Look-ups in named tables: a row name and a column name give one cell, copied from the table.

gafu:
,pel,kolabus,tukemim,lodoba,sodef,lud,zol,ponidan,mana,gog
div,-0.33,-0.19,-0.24,-0.15,0.25,0.23,0.30,-0.20,-0.43,0.06
fidop,0.44,0.08,0.12,-0.01,-0.41,-0.40,-0.32,0.30,0.42,-0.22
lasik,0.18,-0.18,-0.34,-0.51,-0.50,-0.58,0.25,0.06,-0.26,-0.91
ros,0.79,0.00,-0.07,-0.34,-0.76,-0.80,-0.08,0.57,0.41,-0.81
puve,0.87,-0.47,-0.31,-0.44,-0.69,-0.63,-0.62,0.89,0.60,-0.09
dof,-0.41,-0.36,-0.43,-0.29,0.37,0.34,0.47,-0.19,-0.63,0.10
sidiz,0.50,0.07,0.08,-0.17,-0.91,-0.92,-0.64,0.20,0.48,-0.74
tubevus,0.47,0.07,0.09,-0.15,-0.86,-0.86,-0.63,0.19,0.47,-0.68

tubevus, lud => -0.86
ros, lodoba => -0.34
lasik, ponidan => 0.06
lasik, lodoba => -0.51
puve, sodef => -0.69
div, lodoba => -0.15
sidiz, lodoba => -0.17
sidiz, sodef => -0.91
div, tukemim => -0.24
puve, lud => -0.63
lasik, lud => -0.58
sidiz, zol => -0.64
tubevus, tukemim => 0.09
dof, sodef => 0.37
lasik, pel => 0.18
Which row has the largest gog? dof

rar:
fields: lamez, lunobo, mis
bilut: [5.314, 6.782, 2.118]
zaze: [4.820, 2.646, 9.294]
vome: [5.067, 6.782, 5.706]
misel: [5.314, 4.197, 3.015]
med: [5.562, 5.231, 7.500]
veme: [5.562, 4.714, 6.603]
padeb: [4.325, 6.265, 3.015]

What is the lamez of vome in rar? 5.067
What is the lunobo of vome in rar? 6.782
What is the mis of misel in rar? 3.015
What is the lunobo of bilut in rar? 6.782
What is the mis of veme in rar? 6.603
What is the mis of padeb in rar? 3.015
What is the lunobo of med in rar? 5.231
What is the lamez of zaze in rar? 4.820
What is the lamez of padeb in rar? 4.325
What is the mis of zaze in rar? 9.294
Row with the largest mis: zaze

nufop =
         vudu  dibafil  baseg  mufakiz  mup  tof  fegirof
basubu    163      141    158      155  154  136      159
zevilam   126       92    129      134  122  172      213
rezu      142       52    129      151  104  118       98
zovata    122      195    151       97  181  137      120
mun        99       89    143      119  180   97      225
bab        99      163    115       99  151  120      111
nef       137      166    112      108   88  109       62
mezin     196       79    162      199  159   86       49
venepuf   141      138    127      149  161  103      208

mup of zovata is 181
mufakiz of mezin is 199
dibafil of basubu is 141
fegirof of bab is 111
baseg of zovata is 151
mufakiz of venepuf is 149
dibafil of mezin is 79
baseg of mun is 143
vudu of nef is 137
vudu of zevilam is 126
mup of rezu is 104
mufakiz of rezu is 151
vudu of zovata is 122

Table lupo
	pamigu	zuz	tibapu	duga	rerab
nesa	12	155	204	20	153
zupo	142	183	52	101	171
vid	188	91	68	151	30
libiku	156	179	52	114	168
fav	184	108	59	152	55
namutoz	167	82	70	143	36
mikiro	181	94	75	146	19
dumig	4	61	241	11	198
putiga	85	98	120	92	143

rerab of putiga is 143
zuz of fav is 108
duga of namutoz is 143
zuz of dumig is 61
tibapu of dumig is 241
zuz of nesa is 155
duga of dumig is 11
pamigu of zupo is 142
pamigu of dumig is 4
zuz of vid is 91
rerab of nesa is 153
zuz of putiga is 98
tibapu of putiga is 120
zuz of libiku is 179

Table geguvu
	mav	kaz	benan
pid	172	114	64
zisoru	149	134	162
pubu	103	58	75
fas	117	117	116
fofe	65	86	200
fozev	116	117	118
tezop	136	161	158
gok	72	75	64
kaponen	198	120	28
sut	203	121	23
fanuma	183	122	47
gubu	117	117	116
fasi	69	73	60

What is the mav of sut in geguvu?
203
What is the benan of zisoru in geguvu?
162
What is the benan of fofe in geguvu?
200
What is the kaz of fas in geguvu?
117
What is the kaz of sut in geguvu?
121
What is the kaz of fozev in geguvu?
117
What is the kaz of kaponen in geguvu?
120
What is the kaz of tezop in geguvu?
161
What is the benan of fasi in geguvu?
60
What is the mav of fas in geguvu?
117
What is the benan of fanuma in geguvu?
47
What is the kaz of fofe in geguvu?
86
What is the kaz of fasi in geguvu?
73
What is the mav of fanuma in geguvu?
183
What is the benan of gok in geguvu?
64
What is the kaz of zisoru in geguvu?
134
What is the mav of fasi in geguvu?
69
What is the mav of pubu in geguvu?
103
What is the benan of fas in geguvu?
116
What is the mav of fozev in geguvu?
116

